Named turns come first, each shown by rows before and after it. Which turns, in which order, take the first row of each pair that follows to the second? Write the first one first, as in the answered first pair.
R:
[  2   9  13   4 -21  11   5  -6  -5  -8   6   6  -2  20  -1   7  13  10
 -18  -5  10   1 -11] -> [  0  12  21   3 -14   9   6  -3  -1 -11   4  14   4   9  -4   9   8   9
 -19 -14   1   0 -11]
[  9 -17   0   4  -2 -15  -8  11  -4  13  11 -15  13  -8  -7   3 -14   3
  10   3  -2  -4   7] -> [ 10 -19  -6   5  -6 -14  -8   7  -5  13  11 -21  11  -1  -6   3 -11   2
   9   3   1  -5   5]
[-29  -8 -15 -15  18  -8   1  -7 -18  -2   5  -1  -9  43   3  13   0  -7
 -12   6  11   0   4] -> [-34  -3   5 -17  28 -13   3  -4 -14  -9   8  10   5  34  -2  12  -2  -2
 -15 -13   0  -4  10]
G:
[ -7   2  21  23   0  -6  -3  16   4  13  -1  13  14 -25 -11   5 -10   0
   5 -13  -2  -6  -3] -> [  3  -2  13  19   6  -7  -6  14   8  11  -1   5  11 -36 -12  -2  -9  -6
   7 -13  -5  -7   1]
[  1  -5 -13 -19  -1   6 -10 -12  -2  -4 -13 -29  -5   9   8  13 -12   2
   6   8   6   7   0] -> [-12   6   5 -18  -3   7  -9 -13  -3 -11 -16 -13  -4  21   8  19 -10   4
   1   5   5   4  -6]
[  2   4  12 -11  18  -9   0  -5   1 -11   2 -10 -12   7  11 -10   7 -10
   2  11   4  -7   0] -> [  1  -4   9  -1   8 -11   2  -3  -7   4   6 -18  -8  11  14  -1  11  -6
   2  18  11   0  -2]
[-26   8  13  -5   9  -4   0   1   3  -4 -13  31  -7  22  -4  -1  -6 -11
  -1   8   0  -2  -5] -> [ 11 -15 -25 -11  20  -8  -7  -3   7   9  -9  -4 -10 -10  -2 -16  -2 -20
   5  12  -4   1  13]
M:
[  0   9  -3   7  -4  -3   6   7  13  -6  -2  15  -4 -16 -17   5 -12 -14
   3 -24   4   8 -21] -> [  3  -1 -27   9  -8  -4   2   4   8   3  -2   1 -16  -7  -9   5 -13 -18
   8  -7  10  13 -22]
[  1  28  -5  11   2   0  10  -7  27  -4 -32  22  -5 -47 -13 -14  -1 -10
   5   5  -4 -17 -25] -> [ 11  12 -40   5  -3   1   4 -13  19   8 -30  -5 -19 -36   1 -15   4 -16
  10  29   8 -10 -22]
[-14   6   5  -6   4   6   6 -12  -1 -20 -11   6  -6  11   6  -4   5  -1
   4 -14   2 -10  -5] -> [-20   7  -1   3   2   6   5  -9  -1 -11 -13   8  -5  11   7  -3   2  -3
   9  -5   5 -11 -13]
[  3  12  26  16  -6  -1   7  13   3   1  14   6  24 -25   0  10  17  18
  -6 -20 -11   2   9] -> [-12  10   7  36 -13  -4  -1  19   2  27   4   4  10 -23   0  14   6   4
  14  11   3   8  -6]
U:
[-13  15  38   9 -18   3   6  15  15 -21 -12  35  13 -46  -2  -6   0  -6
   7 -30 -10  -1 -39] -> [ -7  15  28   9 -15   5   3  14  19 -21 -17  32  11 -54  -3 -12   0 -13
  11 -24 -10  -3 -39]
[ -9   3  18  11  -5  -3   3   4  -1   4   8   3  22 -13  -3   5  -2   7
  -9 -13   1  -5   4] -> [-13  16  20  -3   1   2   2  -3   6 -20   0  13   7   3  -2   1  -1  -2
  -9 -12   1 -12  -1]
[-18   2  15   6  14  -7  -5  17   0  -1   3  16   5  -5  -9  -2  -8  -5
   8  -7  -8  -4  -3] -> [-16   3  12   3  16  -8  -6  17   1  -3   1  14   2  -8  -7  -3  -7  -4
   9  -3  -5  -3  -4]
[ -6 -30 -29  20   1 -18  -9  25  21  22  -5  -7  -4 -20 -10  15 -13  -6
   7  11  18  16  -3] -> [-24 -22   6  19  -9 -13   3  25   6  14   7   5   9  16  -5  38  -6  16
 -14  -6  23  21  -3]
Now pairs of rows:
Between the rows of a pair lie two turns.
[-10  -5 -10 -18   6  -9  -3 -19  -6   1 -11   8 -21  15   1 -23 -10  -9
   7  15  -1 -16 -12] -> [ 14 -25 -20 -13   9 -10  -1 -11  -5  17  -3 -15  -5 -14  -1 -27  -7  -3
   6   5  -6  -9   1] -> M, U
[ 26 -25 -10 -10  -1   6   2 -13  10  -7   8 -19   0 -12   3 -16  14  14
 -11 -10  -7  11   5] -> [ 16  -6   8 -21   2   9   4 -15  14 -28   4   3  -4  -8  -3 -17  10   8
 -15 -20 -12   4   0] -> G, G
[ -5  -8   4   5 -18  -3  17 -16 -12  -9   8 -10  19  17   9  11  13  13
  -4  -8  -2   1   4] -> [-19  13  16  15  -7  -8  10 -10   5 -12  -8  18  17  -7  -4   2   4  -2
   9  -5 -13 -10  -9] -> G, M
[ 12 -30 -12 -17  10   6   6   2 -12   7  13 -29  17  24  16   3  -1  17
  -5   0   3  -6  25] -> [ -6 -17  20 -12  14   5  11   6  -9   1  12  -6  31  29  10   8  -6  24
 -10 -12  -3  -9  25] -> R, G
[ -1  12   3 -26  -3  13  17 -21  13 -25   4  11 -11  15  13 -14   7  -7
 -15 -26  -5 -16   9] -> [ 18  -8 -38   0  -4   2   5  -9  16  20   5 -19  -8 -26  10 -24  -2 -20
  10  -2   1  -6   8] -> M, G
[-32  19  22   4 -14   8  -3   1 -12  -3 -13  23 -12  44   6  15  -5  -1
  -4   9   9  -1 -19] -> [ 38 -26 -14   5   5  -5  -8   7  -4  19   9 -37  17 -30  -2  -5   1   5
   1 -11  -8  10  20] -> G, U
[-22 -29  10 -40  -4  -5  -6  23 -18  -9  13   6   8  53  17   8  -5   1
  -7   2 -11 -21  28] -> [ 12 -43 -11 -46  13 -10 -14  23  -2  -8  12 -11  12   2   7 -13  -9 -12
   8  -3 -25 -24  43] -> M, G
[ -1  49 -13   8   8   6   9 -20  15 -55 -20  44 -17   6  -6  15  23   3
 -10  13   1  -5 -29] -> [ 18  27 -45  -8   7  10   7 -31   6 -50 -14   9 -27  22   8   9  30   0
 -12  26   9  -1 -20] -> M, M
[ 19  -9   2  14 -23   6  13 -14 -14  -8  15  -4 -23   2  11   7  19  12
 -10   5   4   5   0] -> [  1  13  22  15 -16   4  14 -13  -2 -19   4  25 -26  -7   3   6  14   5
  -3   3  -1  -6 -12] -> G, M
[ 21  10  12   0   8  13  -1  -6   8 -13  14 -11   7 -14 -20  16  16  21
 -19 -25 -16 -12  31] -> [ -1  22  17  -7  -2  24   0 -17   0 -27   8   0 -14  25 -10  20  16  18
 -23 -10  -8 -14  16] -> G, U
[ 16 -16  -3  40 -13 -13  -3  24  -2  41  14 -15  33 -48  -8  -5   7   7
   8 -12  -8   8   3] -> [ 37 -27 -12  17 -16  -3   4  10  -8  28  23 -38  31 -31   2  -5  20  16
  -8 -20  -5  11  15] -> R, M
[-28  25  21   3 -26  16  -8  -1   2 -25 -16  40 -29  17  -5   8   8   3
 -15   6 -22  -7 -50] -> [  1 -15 -10  47 -30  -1 -18  18   2  35  -3  -5   1 -52  -9   2   0   9
   3  11 -19  13 -37] -> U, U
[ -5 -25 -16  21 -12  -9  -2   5 -16   7  -5 -17  -8  39  -1   4  33  27
  12  16   6  13 -23] -> [ -1 -18 -32   8  -3  -9  -7   0  -6  -8 -19 -11 -24  30  -2  -9  29   9
  19  27   2   1 -26] -> U, U
[-44  29 -10   2  -4  -1  -8 -17   1  -5 -31  21 -41  41   3   5   5  -5
   9  23   5   3 -31] -> [-41  28 -17  18   3  -9 -17  -8  10   6 -35  24 -37   5  -7  -6  -4 -16
  25  25  -1   2 -35] -> U, G
[-16  22   6   8  15  -2  -5   1 -11 -10 -13   1  -5  25  18  -3  -6   8
  -2  17  15  -4 -10] -> [ 10  19   3  -9  35  -3  -6  -1   3 -25 -12  -7   1  -6  10 -20  -2   0
  -2  -1  -1 -12   3] -> G, M
[  6  23  10   3 -15   9   5  12  -1   0  -6  12  -5  -8 -14  -2  -6  -7
 -10  -3   0  -1  -4] -> [  5  19   5   9 -21   8   3  11  -6   9  -4   9  -5  -3 -10   3  -6  -3
  -9   3   2   2  -3] -> G, G
[ -9 -18   4 -15  21  -2  11   6  -9  12  19  -4  27  10  -4   6  -4  13
  -4 -17  -4   3  27] -> [-12  -5   3 -33  32   6   8  -2   0 -12   4   9   8  16  -7  -3  -5  -3
   0 -14 -10  -8  21] -> G, U
[ 30  13 -36 -12   6  11   2  -6  28 -18 -14 -22 -22 -76  -6 -36  18 -24
  35   5   1 -28   2] -> [-52  34   6  27 -45  20  14  -2 -12  12 -11  13 -23  29  19  24  23   8
  17  29  42  -7 -38] -> G, U
[-16  -5  -2  11  19 -17 -12  18   8  22   1  13   9 -10  -4   1 -26  -2
  14  10  -6  -1  -5] -> [ -8 -19 -16   2   9 -14 -10  14  -5  27   8  -8   3  20   6   7 -18   5
   7  17   6   6   1] -> U, M
[  6  20  10  38 -24 -12  -2  18  -2  23  11  10   3 -34  -5  -2 -12  -5
  -3 -10  -9  16 -20] -> [ 36  14  -8   3  -5  -9  -4   7   9  -8  10  -6  -6 -46  -5 -24  -8 -15
  -9 -20 -23   5  -6] -> U, G
[-24  29  -2   4 -38  12   6 -13   6 -16 -10  11 -12  26   2  14  17  14
 -26  -7   6   2 -13] -> [  8  22 -33 -15 -21  14  -3 -20  21 -32 -17  -8 -30  -4   1 -12  16  -7
 -15   0  -6  -5  -6] -> U, M
[ 35  -8   1  25 -35   8  12  -8  -3   8  17 -23  14 -32   0   5  28  24
 -16 -21   2  19  -4] -> [ 13   4   0  48 -39   2   5   0   0  26   8  -9  10 -39  -2  10  18  16
   0  -1  14  20 -18] -> M, M
[-11   0   1 -19  19  -8   3   8   2 -28 -20   5  -2   7   3 -13 -16  -4
   9   8 -12  -3   5] -> [  2 -14  -7  -7  20 -15   0  13   1  -9 -13 -14  11 -20  -1 -13 -15   2
  12   4 -16   3  13] -> U, M
[-15  -5  -8  -9  34 -20 -17   5  -2  15   1 -12   6   9  -3  -9 -19  -6
  22  14  -1  -6  31] -> [-14 -10   7  -5  29 -18 -12   7 -10  17  11 -14  20  15  -2   0 -13  11
  12   1   0  -3  38] -> U, M
[ -8  12  23  -3   2   8  10   0   6 -17  -6  14  13 -13  -8  -2   2   4
  -7 -25 -15  -6   0] -> [-13  11  -8   9   3   2  -1   3  11   1 -21   9  -7 -24  -8 -11  -7 -15
  18   9  -6  -4 -12] -> U, M
[  4  11  23 -10   4  12  20  -5  -9  13  11  -6   4  -9 -13   3   0  -6
  -8 -24   0  -4  19] -> [ 14  13   7 -18  12  14  12  -7  -1   7   2 -10  -8 -19 -14  -9   0 -18
   3 -13  -4 -12  14] -> U, U
[ 14  10  10 -26   5   3  11  -9  12 -43  -6   4 -11  -8 -12  -8  11  -6
  -7 -22  -8 -16   0] -> [ 32 -11 -20  -7   0  -5   4  -5  12 -14   0 -23 -11 -36 -11 -12   9 -11
   5  -5  -4  -8   3] -> U, R
[ -5 -19   2  11  -3  -4   0   9  -6  19  17 -24  15  11   1  -4  -2   5
 -12  -9   6  -3  10] -> [ -7   7   7 -13  16   1  -6   1  13 -16  -3   1  -4   3  -8 -22  -8 -18
  -5 -10  -9 -21   5] -> G, U
[ 27   1 -33  27 -13  -1   0 -10  18  28  -3 -16 -20 -37  -3 -10 -12 -14
  33  22  -8  -2  14] -> [ 37  15  10  10   1   2  11 -14  28  -7   5   1   4 -47 -14 -12  -6   0
  10 -23 -30 -11  29] -> M, M
[-13  -8   1  42  -4  -7  -8  22  -8  32  10  -4  19 -18  -8   1 -25  -7
  13   9   6  15  -7] -> [ 23 -32 -16   7  -6   1  -1   1 -20  14  26 -42  12  10   7  -2  -5   4
 -10  -2   5  20  15] -> R, M
[ -2 -25   5 -10 -15 -21   5   2  -3  -1 -11   2  27   7  -6 -18   1   0
 -17  -9 -17  -1  18] -> [ -1 -21  -6 -20  -6 -19  -1  -3   2 -10 -18   6  15   3  -7 -27   1 -13
 -11  -1 -19  -6  15] -> U, U
[-28   1  30   9  22  -4  -9  25   7  16   4  18  21   1  -5  17 -22  10
   6  -3 -19 -10  -3] -> [ 10 -31 -16 -18  18   2 -11   9  -7  13  12 -33   5  28  14  11  -9  12
  -2   9 -12  -1  18] -> M, M
[-26  42  16  43  -5  -4   2  10  -2  34 -12  10   0 -20 -10  16  -5  -2
  11   7  20   0  -5] -> [ 11  29 -31  15  19  -2  -7  -2  11  16 -23 -21 -22 -38  -8 -12  -5 -25
  23  21  13  -5  10] -> G, M
[ -9   5   9  10 -15  -1   9   2   4   0  -1   8   4   4  -2   9   4  16
   2 -13   4   1  -1] -> [  0  -7  -7   3 -17   1   6  -3  -1   4   1  -8  -3  12   6   6   9  15
   0  -5   7   5   3] -> M, M
[  7   1  20 -17   8   7  10   5   6 -17   9   3  14  -4  -7  -6   0   9
 -15 -24 -16   1  20] -> [ -3  -2  17 -23  -4  12  10  -1  -3 -16  11   0   3  29   1   4   4  12
 -23 -13  -4   5  14] -> G, U
[ 24 -17   4 -12  11  -2   6  -8   5 -15   8  -6  12 -25 -16 -20   9   1
  -6 -19 -13  -8  11] -> [ -1   0  32  -9   9   5  12  -6   4 -24   3  21  12  -5 -17 -11   6   3
 -13 -23 -10 -12  -1] -> G, G
[  1  -4   5 -13   6  -1  -4   5   9  -5   5  -3   8  -1  -7   0  -1   1
  -6  -7  -8  -7   7] -> [ -7  -5   4 -13   1   0  -3   4   3  -7   2  -1   4  14  -1   7   1   5
  -7  -1   1  -3   1] -> G, U
[  2  -3  -4 -16   5  11  -4  -1   3  -9 -11   5 -16  12  -6  -8   1 -13
   8  11   9 -10   4] -> [-19   3  15   4  -4   7   0  10  -5   8  -9  18  -4  12  -9   6  -1  -3
   7   8  15  -4  -4] -> U, G
[ -1  -9 -35  14  -7  -2  -4   1  -8  25  -9 -14 -14   2   6  -3  -2 -12
  14  26  14   7  -1] -> [-10  24  16 -16  14   3   6  -6   7 -28 -12  28 -10   9  -8  -9  -1  -9
  -5 -14 -10 -12  -1] -> U, G
[-13  -9  -4 -14   5  -4  -2  -4  -7   1  -3  -8  10  23  23  -4   8  11
  -8   4   8  -5  23] -> [-33   7  13   3   4  -9  -3   5  -1   9 -10  17  15  14  11  -3   2   9
  -1   2   7  -8   9] -> M, M
[-24 -10   6   2   1   1  10 -10  -2 -14 -12  -4 -18  15   4 -19  -2  -8
   0  -3   9   7   3] -> [-11 -15   8  -6   9   1  13 -11   1 -18 -10  -8 -10   3  -2 -26   1  -6
  -6 -16   1   7  12] -> G, M
[ 11 -19 -29 -18  19  -7  -6   5  -1   4   2  -4 -29  20  19  -2  -1  -2
 -11   4  13   4   0] -> [  9 -11 -22 -25  25  -4  -6   3   3 -11   0   7 -33  18  14  -7  -1  -4
 -11  -4   7  -2  -2] -> G, G
[  6 -15 -28  -5  18  -6 -11  -2   1   3   0 -12  -3  -5  20 -16   3 -16
   6  14  -2  -3   9] -> [ -2   2 -12 -16  26  -3  -9  -6  10 -17  -4   8  -7   0  16 -20   4 -19
   6   5  -8 -13   6] -> G, G
[-15 -15  30 -12   7 -13   7   3 -16  14  22   2  22  43  28  14  -9  11
 -12  -6   9  -4   3] -> [ 11 -19 -23 -21  27 -20 -14  -1   7  13   2 -13  -8  -7  19 -23 -16 -28
  21  20   0 -13   3] -> U, U
[ -9  30 -16 -20   2   5 -12  11  49 -16   3   8  -4  -9  -3  -4 -11 -23
  18  -1  13   6   5] -> [-23  12 -13   4 -26   3  -5  18  22  17  19  -9  15  17   7  23  -5   4
   6   2  32  23   6] -> G, U
